In the rows, 128 means zero.
Z: rows in 3 groups, each row roughly a mix of its group's directions
Z (97 x 10)
[[159 169 117 137 107 168 136 130 141 125]
 [162 146 149 108 157 107 103 141 131 100]
 [132 140 167 122 151 142 114 153 171 135]
 [101 112 139  79 127 139  94 125 134 145]
 [107 123 100 128 105 161 172 109 123 134]
 [135 101  88 126 115 131 150 106  88 133]
 [139  79 125 117 163 109 143 125 144 148]
 [121 164 171 116 135 150 148 101 132 118]
 [114 129 156 119 150 126  90 148 168 139]
 [158 113 140 101 158 124 165 106 134 147]
 [102 138 111 147 120 131 117  79 111 100]
 [152 121 181 161 114 127 131 125 146 118]
 [139 126 170 115 135 112  98 162 152 115]
 [113 159 152 100 150 147 119 159 122 102]
 [163 155 111 115 114  97 166 128 129 138]
 [111 130 101  84 128 114 166 111 144 129]
 [132  87 144 169 119 101 115 113 115 142]
 [150 111 178 148 110 136 108 143 113 145]
 [175 120 114 149 145 104 157 135 147 116]
 [135 153 114 162 126 133 125 158 133  81]
 [125 116 158 174 111 144 103 135 102 126]
 [121 105 145 126  98  84  99 111 125 147]
 [142 159 128 147 134 180 154 130 125 113]
 [ 95 134 109 148 147 104 107  93 117 104]
 [166 130 173 136 114 126 153 156 124 134]
 [135 114 121 116 176 156 121 167 124 130]
 [115  96 116 126 145 123 156 174 151 126]
 [125 104 176 135 127 133  87 149 129 128]
 [148 137 139 125 157 140 124 179 154 111]
 [126 139  78 126 149 144 162 101 132 128]
 [141 150 129 151  90 143  95 142 149 150]
 [118 113  80 127 133 122 108 152  98 103]
 [118 120 157 173 112 125 118 127 112 167]
 [154 131 110 133 149 110 131 178 132  99]
 [120  93 154 119 117  87  95 133 129 142]
 [132 115 153 103 100 103  86 145 137 141]
 [ 77 105 125 137 125 151 147 139 103 112]
 [116 132 122 159 121 182 113 112 137 108]
 [127 117  82 137 168 105 132 152 120 120]
 [133 113 151 110 104 143 142 135 130 182]
 [142 165  95 153 159 139 113 120 142 110]
 [167 139 123 148 146 148 164 136 137  96]
 [102 159  78 114 137 119 117 120 135 107]
 [ 91 128 134 138 111  91 102 127 128  92]
 [114 118  89 134 100 119 132 113  82 120]
 [130 153 154 138 154 162 121 134 160  99]
 [126 102 113  87 159 129 166 123 122 119]
 [142 137 122 135 129 169 181 119 116 137]
 [122 129  92  96 142 135 172 107 137 136]
 [ 82  95 115 126 117 125 163 113 115 130]
 [112 141 125 169  99 163 116 105 133 113]
 [111 146  99 114 119 117  95  87 127 106]
 [155 164 121  91 123 154 110 126 126 154]
 [ 89  95 150 101 119 103 133 118 150 121]
 [111 138  98 130 126 142 111 161  98  90]
 [130 141 163 169 151 101 106 131 112 116]
 [126 133 126 137 119 167 153  79 110 118]
 [148 132 159 124 170  99 120 146 120 101]
 [128 133 138 145  86 118  91 112 100 148]
 [111  84 142 126 143  96 109 139 125 160]
 [ 99 107  97 157 128 132 137 160 156 139]
 [121 144 115 128 161 113  96 144 158  94]
 [114 120 143 128  85 150 167 113 107 140]
 [153 145 154 105 136 131 180 119 117 132]
 [143 105 152 102 160 118 108 160 150 134]
 [121 126 100 143  87 116 144 107  88 128]
 [ 77 118 150 123 126 157 114 135 134 101]
 [174 154 136 101 106 152 118 140 142 134]
 [130 152 144 148 123 103  72 125 130 115]
 [174 117 117 129 124 122 177 143 119 138]
 [174 122 154 133 158 123 116 138 160 132]
 [118 102 133 132 121 151 182 128 113 154]
 [125 122 136 130 165 164  98 136 164 116]
 [124 143  99 131 126 163 171 100 119 119]
 [112 137 131 139  70 141 113 106 123 148]
 [137 148 150 136  85 121  90 150 144 124]
 [ 96 114 113 146 132  95  95 151 151 116]
 [119 119  92  86 155 117 158 131 139 133]
 [154 116 103 127 116 132 149 179 107 130]
 [127 146 104 152 154 154 166 104 116 117]
 [153 141 113 139 122 106 144 180 120 107]
 [143 145 171 161 134 107 100 148 123 121]
 [132 133 113 155  77 134 136 160 110 133]
 [135 126 127 163 144 147 101 136 174 110]
 [ 90 137  97  98 141 142 158 134 131 108]
 [137 115  86 133 104 114 148 138  85 123]
 [ 98 163 130 119  81 135 135 125 110 112]
 [153 149 134 150 114 132 143 181 138 114]
 [136 122 164 121 110  99  86 154 136 132]
 [127 101 141 144 154 113  85 163 126 122]
 [ 95 131 118 142  78 125 120 147 150 110]
 [123 150  95 103 153 133 135 102 165 114]
 [118 143 118 173 137 151  89 121 124 105]
 [132  97 175 160 115 111 109 121 136 127]
 [122 142 149 105 101 163 151 146  99 146]
 [151 118 151 132 113 152 138 125 115 182]
 [164 147  89 120 136 108 151 105 136 146]]

one row of each group, then the others: which group is each in?
[129  95 155 117 104 119 119 160 136 164]	V
[138 155 158 101 155  91 146 137 134 117]	F
[156 103 129 154 124 123 172 107 117 151]	H

[141 119 141  97 155 131 174 126 108 107]	V
[152 149 150 159 164 135 154 145 118 110]	V
[170 150 129 169 126 146 155 117 125 127]	H
[122 132 139 120 169 108  94 144 162 113]	F
[149 137 144 123 168 165 137 142 153 107]	F
[125 161 153 142 118 154 108 162 121 100]	H
[171 159 119 146 139 123 142 165 117 121]	H
[118 129 106 112 157  95  90 122 139 100]	V
[111 144 147 143 100  98 129  81 131 140]	F
